Here are some rows, each followed by its group. Groups can overlap.
[-26   3 -20  -7 -16  -4 -32 -15 -12   7   5   4 -19 -30 -17  12 -23 -14
   2 -31 -32  22  -8 -24] 0
[-30  -7 -30 -64 -39  -8 -21 -39 -31 -20 -25   7  -5 -60 -12  24 -18 -27
  12 -16 -30  35  25   8] 1
[ -6  33  -8 -16   2 -18 -18  13   6   2  -2  -2 -17  -8 -32   7   7  24
  -2   9  -8   6   2  22] 2
[ 15  -6  21  11 -15 -21  22 -22  28 -11   4   8  11   9   9 -14  53  -3
 -31  17  13 -17  17   3] 3
[-40  -4 -32 -40 -29   3   3 -21 -13 -19 -32  21 -32 -52 -13  16 -41   3
   4 -11 -19  -1 -32  15] 2
[ 20 -15  20  19   4  -3  15  10  35 -11  32   9  23   7  13 -23  24 -28
 -16   5   8 -11  19  -6] 3
[ 40  -8  -7 -25  32  27 -22  12  -2  -1  14   8  11  10 -27   1 -14   2
   1 -12  38 -34 -53  13] 4
[ 16   3  28  12 -23 -40   0  -5  16  -5   6   8 -10   5  -5 -16  26  -8
 -20  12  -5 -24  17   1] 0
[ 19  -7  28  17  15  11 -15  39  -1  16  16  -2  30  36 -25  -1   3   8
   5  20   1  20   7 -20] 5
[ 15 -27  22   9  28  11 -29  31   0  10  24  -2  23  15 -30  -7  12   3
  -6  40  24   1   9  -6] 5
[ 19   9  21  33 -33 -23  32 -28  36   5  14  18  -9  -4  24 -22  34 -32
 -31  13  25 -24  30   1] 3
[-18  20 -23 -16   5  -7 -11  19 -10   1  -3 -10 -10 -16 -22  15  -2  17
   6   4 -11   4  -7  18] 2
[ 18 -13  18   5  -8 -20  16 -18  31 -12   6  14  13   8   9 -21  46  -5
 -31   2   3 -21  21   1] 3
[ 17  13 -52   1  15 -19  -9  18  18  14  15 -12 -27   1 -20   0   9   5
 -13  -2 -30  10  11   4] 3
[-19  17 -23   8  -2  29  -5   6  -6   4  -8  26   0 -28   2  33  -7 -15
  10  10  12  19 -17   4] 0
[  3 -17  19   6 -25 -18  25 -20  29 -12  10  10  12   6  20 -27  54  -8
 -29   3  15 -22  23   2] 6
[-26  42 -16 -41 -20 -13 -39  -6  -9  -7 -13  22 -28 -56 -37  13 -16  20
  -6   6  -8  -6 -19  12] 0
[  4   9  28   4 -32 -39  25 -19  15  13  19  17  24  -5  15   7  32 -35
 -31  25   9 -32   8   5] 6
[  1  10  39   6  11 -11 -23   4   9  40  17 -18   6  20   2 -20 -10  18
 -10  -2 -17  25  21 -57] 5
[  9 -17  25  14 -11 -15  23 -19  24  -3  10  13  21   8  14  -6  48  -3
 -29  16   6 -20  25  -9] 3
[ 19  13  26  15  -8 -36  16  -3  27  30  28   7  19   5  21   1   9 -30
 -28  19   3 -15  21  -1] 6
[ 26 -18  17  17   9 -13   8   9  32  -9  24   2   7   4  -1 -17  23 -12
 -20   7   1  -9  16   6] 3
[-54 -48 -31 -17  -3  23  51  -6 -71 -33 -68 -31 -14 -15  61  47 -19  -4
  55  21 -30  21  -2  57] 7
[-21   4 -35  13  17  17   2  29  -1   5  -1  -5  -7  -8   5  33 -12   4
  12  -6 -16   6 -29  11] 1
[  5  -4  19   5  -2 -25 -15  12   5 -20   7 -10 -23   2 -24 -29   1   5
  -6   1  -5  -9  18   9] 1
[  2  -8  18  -3  14  -1 -31  11   3  32  12 -32  25  35 -12 -13  -3  38
   5 -14 -28  36  17 -57] 5
[ -6 -24   8  -4   5 -17 -34  16  -1  -7  -4 -29  -8  14 -24 -29  -3  18
   5  -1  -8   4  21  -2] 7
[-38   5   5 -23  18 -14 -65 -31 -31 -51 -38 -28  -6   1 -37 -55 -12  51
   9 -28   1  20  10  16] 7
[ -3  19 -28  -6  47  19 -17  12 -49  27  -6 -56   9  39 -16  26   4  19
  41 -29  36  22   2 -15] 4
[ 27  -1  26  22 -28 -45  22 -18  19  23  12  15   4  -7  22   0  22 -41
 -33  22   0 -21  25 -16] 3
[ 13  -8  20   9 -15 -23  20 -29  32 -26  -2  13  15   9   9 -16  61  -6
 -36   8  14 -21  18  13] 6
[ 24   6  19   2  14 -32  -7  20  17   0  24 -16   3   6  -8  -6  18  -6
 -14  10 -13  -2  16  -3] 3
[-20 -27 -33 -25 -24   7 -13 -30 -16 -17 -27  -5 -28 -34 -11  13 -40  20
   9 -16 -38  15 -26   5] 2
[ 13   1  32  19  -3 -29  14  26  21  13  36   1  22  -6  12  -1   7 -34
 -22  27   6 -19  20   3] 3
[ -6 -25  18  44 -19  15  -7  -1  22  -9   6   1 -12  34   0 -48 -17  24
  -1 -24   7 -12  -1 -15] 5
[ 19  -4  28  19  -4 -30   1  14  13   2  10   0   1   5  -4 -13   9  -8
 -19  13  -7 -15  17  -6] 2
[ 22  -2  20  -3   1 -18   6  -3  21  -9   9  11  20  13  -3  -8  37  -4
 -24   7  -4 -16   6  -6] 0
[  8  60  20 -13 -11 -40 -17  -8   8 -19 -10  23 -23  -9 -39  -3  15  16
 -29  11  -1  -9   3  18] 0
[-40 -14 -22  24   9   3  47  52 -34 -11 -23   4  44 -30  64  55 -21 -27
  26 -19 -40  -8 -15  49] 1
[ 28 -35  -9 -20  25  27 -30  19   2   8  22 -10  11   8 -21  -9 -17   5
   3 -25  18 -30 -34 -13] 4
[ 26  15   0 -11   7  19 -22  -4  11 -25  -7  33 -16   8 -31  -4   5   1
  -8   8  29   1 -13  11] 6
[-38  28 -15  10  20  54  60 -40 -46  10  -9 -30 -20  29  66  20 -33 -35
  67   3  21  79  26 -47] 4
[ -9  22  38  23  -8  23   4  -5  19  21  21 -12 -15  15  18 -35 -11  53
  -4 -19   6   0 -13 -45] 5
[ 21  10   7  -3  16 -12 -12  25  11  -3  18  -4 -12   6 -26   0   1   1
  -8   3  -8  -3   1   1] 1
[ 40   8  19  50 -52 -32  42 -45  34   6  10  14 -33 -13  28 -16  48 -37
 -37  10  26 -25  49   8] 6
[-21  -9 -34 -50  -8   7 -16 -35 -24 -31 -38 -36 -21   2   0 -10 -17  19
  34 -30 -27  41  41  11] 7
[ 31   2  23  13   5 -24  -5  18  17  -2  14  -4  -3   6  -9 -11  17  -9
 -18  -2  -9 -12  16   0] 3
[ 23 -15  19 -21 -15 -21  27   8  43 -18  19   3 -10   0  19 -18  40 -16
 -29   1   6 -11  41  -3] 6
[ 13 -12  23  25 -15 -25   9 -36  26  -4   0  29 -12   3  -4 -37  39   1
 -32  39  26 -17  18   3] 6
[ -6 -25  15  28   6  26   4   5  24 -22  28  24  32   3  -3 -43  11   3
  -8   7  56 -30  -4  12] 5
[-31 -16 -23  33  10   7  52  49 -32  -4 -27   7  37 -29  63  57 -17 -32
  24 -22 -51  -9  -9  49] 1
[  8  -4  22  27 -45 -31  35 -34  28   3   9  28  -1 -12  24  -6  43 -46
 -31  16  23 -26  26   7] 6
[ 12  24  45  16  16  -3 -18   5   6  53  36  -9  -1  11  11 -27 -19   2
 -13  14  -9  18  14 -71] 5
[-28  -9 -32  30  12  13  27  26 -12  10 -17  -5  -4  -2  35  40 -21  -8
  18 -20 -30  -4 -27  28] 7
[-31  11 -34  10  14   5 -18  32 -20  32  15  43  13 -22  -2  21   5   9
   7  -3 -28  11  -6   3] 2
[  6  10   6 -19  13 -18 -30  -1  -6  -6  -9  -1  -2  10 -27 -24 -11  22
   1  -7  -2   9   9   5] 1
[ 26   9  10 -10  11 -27 -29   9   9  -7  12  13 -12   3 -23 -18 -20 -10
 -15  -8  -1  -7  -4   4] 0
[-40  -5 -22  16  18  17  -3   6 -20  -6   9   0 -11  -5  11  27 -38 -29
  24  -9  12   8 -26 -16] 4
[ -4  37 -18 -17  12  34 -11  -2  11 -17 -14  41 -20 -19 -20  23  -8  -7
   1  20  30  11 -15  13] 3
[-40  -9 -26  12  12  21  -1  -2 -17  -5  -1   2   3  -7  16  36 -28 -33
  23 -13   2  13 -25 -13] 4
[  3  28 -11 -14   8  26 -21  -4   8 -15 -10  28 -16 -15 -27  15   0  -4
  -5   3  17   4 -10   3] 3
[ 15  12  32  13 -10 -49  19 -10  10  32   4  19  17   1  18   6  10 -31
 -25  22 -10 -26   5 -11] 6
[-24  -9 -20 -45   1   2 -32  -8 -33 -22 -33 -41 -14   6 -20 -20  -7  23
  28 -44 -16  10  22  17] 7
[-40 -41 -33 -26 -36  11  41  -9 -36  -3 -26   8  28 -64   9  30  -6 -30
   3  -5 -51  14 -22 -14] 2
[-22  11 -30 -17  -8   5  32 -12 -20  -3  -8 -32 -16  -5  34  28 -28 -23
  26 -26 -42  43  27 -17] 7
[ -9  -4  29   6  -6  22  -9   2  11  21   1 -26   2  14   3 -33   4  64
  -1 -23   7  -8 -14 -33] 4
[ 25  26  37  43  -5   6  15 -22  19  21  14   8 -41  19  25 -43  -4  38
 -13 -11   7   4   9 -48] 5
[-18  -5 -39 -24   6  15  11   5 -20 -14 -29 -24 -26   0  16  18 -24  19
  32 -12 -21  16  -9  36] 7
[ 27   2  14   3  14  11 -18  21  -6  13  11  -6  30  40 -24   3   3  17
  11  13  -8  27   7 -20] 5
[ 19  37  42  54 -12  18  11 -26  19  35  21  17 -36  18  26 -48 -20  31
 -11  -6  26   0   4 -50] 5
[-29  -9 -28 -15 -34  12 -10 -21 -13 -13 -21  29 -10 -50  -4  26 -19 -18
  11  -6 -10  24 -15   5] 2
[ 28 -15   7  -6  12  -6  -6  20  12  -2  12 -22   1  10 -14 -11  16  18
   1   7  -3  -7 -11   0] 1
[ 11 -29  10 -17  15  40 -20  14 -15  19   2 -36  44  30 -20 -12  -3  54
  20 -24   1  -7 -26 -41] 4
[  7  16 -30 -15 105  52   2 -24 -28  -5 -29   3 -40  28  20  16 -43  -6
  36 -39  29  26 -37 -22] 4
[-13  -1 -28 -23  16   7 -17   6  -9  -8  -9 -17  -6  -7 -16  19 -11  31
  15  10  -4  10 -21  24] 1
[-28 -18 -20  26  41  30 -28  21 -16 -24  -6  29 -25  18  16  39 -44 -59
  29 -43  56 -21 -53  23] 4
[ 18  -1  20  27 -44 -41  49 -43  35 -10  10  24   5 -14  27  -6  64 -52
 -39  28  16 -37  35  19] 6
[ 33 -12 -20 -22  31  26 -12  -8 -10   5 -12 -32  -8  28  -7   0 -15  31
  18 -49 -20   4 -24 -25] 4
[-10   7 -30  -2   2   9   2  15   1   6  -3  -8 -15 -14  -6  28  -5   4
   3 -14 -32   8  -8   4] 1
[-50 -27 -31   5  18  22 -19  15 -44 -28 -35   1   7  -3  25  30 -29   2
  43   7  33  -9 -50  59] 7
[-31  -1 -29   5   3  13  36  33 -24  11 -11   6  36 -38  45  43   0 -20
  17  -4 -29   3  -8  32] 1
[ 22  38  25  -7   0 -37  -2 -10  15 -19   2  26   1   7 -24  -3  28  -2
 -27  28   9 -20  -6  24] 3
[ 22  -4  30  15   7 -22 -12  18   7   7  27  16  14  12 -13 -12  -5 -20
 -14  23  10  -9   8  -6] 3
[-13 -14 -36  -4  30  14  -5  25 -23  -9 -22 -28   4  12  15  44  -9  19
  29  -8  -6  -3 -25  45] 7
[ 19  -2  24  26 -11 -48   9  17  21   2  27   1   9  -1  10  -3   3 -37
 -20   8  -2 -21  18  10] 3
[-48 -40 -29 -41 -33   2  34 -16 -56 -36 -54  -6 -13 -36  46  55 -28 -13
  40   6 -40  19  11  51] 1
[ 23  -3  16  -4  14  -1 -10 -26  20 -56  -6  30  21  18 -16 -23  43   9
 -33  23  31 -16   8   4] 6
[ 26  -1  16  34 -56 -34  48 -38  38  -2   8  34  -3 -17  28  -9  53 -50
 -42  22  20 -27  35  18] 6
[  6  -6  30  34 -14 -13  17 -30  26  -1  19  44  -2   2   6 -34  28 -19
 -30  31  35 -20  16   1] 6
[ 18   0  17   1   1 -12 -25  14  15  -3  13  19  -3   8 -29 -14   4  -6
 -14  20   8  -7   4   5] 0
Which 4 groups are nearest to each row below, nearest first, going by the distance to the centre of the group?
[ 17   0  30  21 -10 -38   3   8  13  14   6  -2  -3   2   3 -11   7 -10
 -21   0  -7 -26  19 -10] -> 3 6 0 5
Group 4 spreads out most along one direction. Which 3 other groups' directions of most spread are closest to that one, closest first?
1 7 0
Which 3 other groups have their centres nearest to the centre of group 7, nearest first?
1 2 4
Which 4 groups are nearest to each row below, nearest first, going by the average distance to the group's rows?
[  8  23  -9  -6   6 -14 -12  19  11  12  11 -21 -26  -6 -22  12   5  10
  -6  -2 -29   9   4   6] -> 0 2 3 1
[-14  41 -21 -12  -4  41  -2   1   2 -12 -16  45  -9 -33 -14  37  -6 -12
   5  25  44  19 -22  12] -> 0 2 3 1
[ -3 -19  21 -11   4  37  -9  11  -5  18  15 -40  34  24 -11 -20  -2  57
  12 -16   5 -12 -19 -48] -> 5 4 0 3
Which 5 groups are nearest to each row below, nearest first, going by the distance to the centre of the group?
[ 25  76  13 -17  12  -5  -7 -14  17 -13  -2  17  -3   6 -28   8  36  21
 -24  16   3  -7   0  13] -> 0 3 6 5 2
[  3   8 -22   9  44  28 -20  30 -12   3  18  -8   9  32  -7  37 -11 -18
  20   8  22  10  -4 -11] -> 4 1 5 0 7
[  7 -16 -28 -20  30  19  -3  16 -12   2  -8 -40   2  28  -7  21  -7  35
  29  -9  -6  13 -15  16] -> 4 7 1 2 0
Which 5 groups are nearest to each row below, nearest first, going by the distance to the group's nearest row?
[ 12  17  39  15   9 -14 -10   3   9  48  12 -16  -9  18   4 -20 -12  10
 -14   9 -26  16  23 -62] -> 5 2 3 1 4
Which 4 groups are nearest to each row below, nearest first, going by the distance to the group's nearest row?
[  2  52 -36 -22  24  42  34 -24 -41  22 -31 -47  -9  37  31  11  -9  27
  52  -9 -13  67  31 -36] -> 4 7 1 5
[ 21  24  -4 -27  35  28 -35  -2 -30  14   1  -6  48  62 -26   4 -14  29
  26   7   9  34  -5 -48] -> 5 4 1 7
[  2  14  19  -9  -8 -40 -17   1   1 -17  -4  -3 -21   3 -26 -24   0   2
 -12 -10 -12 -17   1   2] -> 1 0 3 2
Which 3 other groups have their centres nearest to the centre of group 2, nearest first?
1 0 7
Group 7 spreads out most along one direction. Which 3 other groups' directions of most spread are closest to that one, closest first?
1 4 2
Which 3 other groups have their centres nearest to the centre of group 6, nearest first?
3 0 5
Which 3 other groups have their centres nearest to the centre of group 3, nearest first?
6 0 5
Group 3 spreads out most along one direction. Which 3 other groups' directions of most spread are closest to that one, closest first?
0 6 2
Which 5 groups are nearest to each row below, nearest first, going by the average distance to the group's rows?
[ -4  32 -18 -19  -6  28 -14 -11  11 -17 -19  41 -10 -42 -19  31  -4 -14
  -3   9  23  13 -16  -1] -> 0 2 3 1 6
[-12  20  -4 -11   4 -37 -25  24   5  11  11 -21 -17 -11 -35   1   7  21
  -5   6 -28   9  18  19] -> 0 2 3 1 5
[ 20  13  -2  -9  13  -9 -12   8  14  -1   4  -6 -16   6 -23   4   8   3
 -11   2 -13   3  -1   6] -> 0 3 2 1 5
Group 5 spreads out most along one direction. Which 3 other groups' directions of most spread are closest to that one, closest first?
6 3 4
Which 3 other groups have their centres nearest to the centre of group 1, nearest first?
2 7 0
Group 1 spreads out most along one direction. Which 3 other groups' directions of most spread are closest to that one, closest first?
7 2 4
Which 3 other groups have their centres nearest to the centre of group 5, nearest first?
3 0 4
